[ -8 -33 -34  -5 -39 -49  32 -36 -36  30 -42 -45 -36  -8 -35 -37  -9  31
 -37  -7  31 -36 -36  29  30  30 -35 -35  29 -36 -37  33 -38 -39  28 -38
 -31 -24 -39  32 -32 -35 -42 -38 -45 -35  14 -38  27  31 -36 -36 -32 -22
 -41 -29 -37 -42 -36  29] -> gava
[-36 -38 -37  -6 -37 -11  -8 -34 -34  -5 -39 -49 -33 -49 -32 -45 -49 -11
 -33 -48 -11 -33 -34  -6 -13  -7 -30 -34  -8 -33 -32  -8 -35 -57 -11 -36
 -35 -29 -38  -8 -40 -32 -55 -41 -36 -59 -39 -34 -10 -10 -31 -31 -33 -22
 -41 -31 -33 -38 -34 -18] -> Fofab
[ 41  41  41 -19  39 -16 -20  41  41 -14  39  19  41 -24  41  -1 -25 -20
  41 -26 -19  41  41 -12 -20  30 -35 -35 -13  41  40 -25  41  25 -13  41
  42  40  40 -21 -11  41  18  40  31  12 -30  41 -10 -21  41  41  41 -29
  25  41  41  38  41 -22] -> zud
[ 35  36  36  -2  32   1  -3  35  35   1  32  14  35 -13  36  -4 -14  -3
  35 -15  -2  36  35   3  -2   1  35  36   3  35  34  -7  35  24   3  35
  38  38  34  -4 -11  36  16  35  23  13 -12  34   5  -3  34  35  36 -10
  18  38  34  32  35  -4] -> bifal
tail: [-33 -22 -41]  [-31 -33 -38 -34 -18]
q: [ -8 -33 -34  -5 -39 -49  32 -36 -36  30 -42 -45 -36  -8 -35 -37  -9  31
 -37  -7  31 -36 -36  29  30  30 -35 -35  29 -36 -37  33 -38 -39  28 -38
 -31 -24 -39  32 -32 -35 -42 -38 -45 -35  14 -38  27  31 -36 -36 -32 -22
 -41 -29 -37 -42 -36  29]  gava
q: [ -8 -34 -34  -5 -39 -49]  Fofab

[-21   5  -9  17  14 -19  -4  -6 -17  10  -8 -22   8  11 -14 -14  31   4
  13  10 -17 -14  -4  -6 -20  -5 -15 -17 -24   7  10  -7  -4  10  10  -8
   8  14   9   6 -10  -6  -3 -26 -33  16 -21  -7  40  -6  18 -20] -> Simab
[ 11  -4   1 -46   0   5   0   4  -6 -11   0 -32   2   5  -5   4  -9  -7
  -5   7 -11   8  -1 -20 -29  10 -18   4   3  17  15   3  -5   3  -7  10
  -3   4 -14  -9  27  24 -13 -12  12 -18  12  -4  -5   8  -1  24] -> tineb
[-12  -2  -4  10  16 -15  -8  -2 -34   9  -6 -32  15  31  -4 -13  35   9
   1   7 -23 -19  -7  -9 -15   5 -22 -18 -35  15  11   4   6  19  24 -14
  10  16   5  15 -13  -9 -11 -22 -48  15 -26  -6  48   2  20 -28] -> Fuga
q: [ -4  10  10  -8   8  14   9   6 -10  -6]  Simab
tags:
[17] -> z575
[11] -> z289
[-19] -> z715
[10] -> z981
[18] -> z244
key Simab 4:   z575
q: [ 11  -4   1 -46   0   5   0   4  -6 -11   0 -32   2   5  -5   4  -9  -7
  -5   7 -11   8  -1 -20 -29  10 -18   4   3  17  15   3  -5   3  -7  10
  -3   4 -14  -9  27  24 -13 -12  12 -18  12  -4  -5   8  -1  24]  tineb
tail: [-21   5  -9]  [ 17  14 -19  -4  -6 -17  10  -8 -22   8  11 -14 -14  31   4  13  10 -17
 -14  -4  -6 -20  -5 -15 -17 -24   7  10  -7  -4  10  10  -8   8  14   9
   6 -10  -6  -3 -26 -33  16 -21  -7  40  -6  18 -20]
q: [  6 -10  -6  -3 -26 -33  16 -21  -7]  Simab

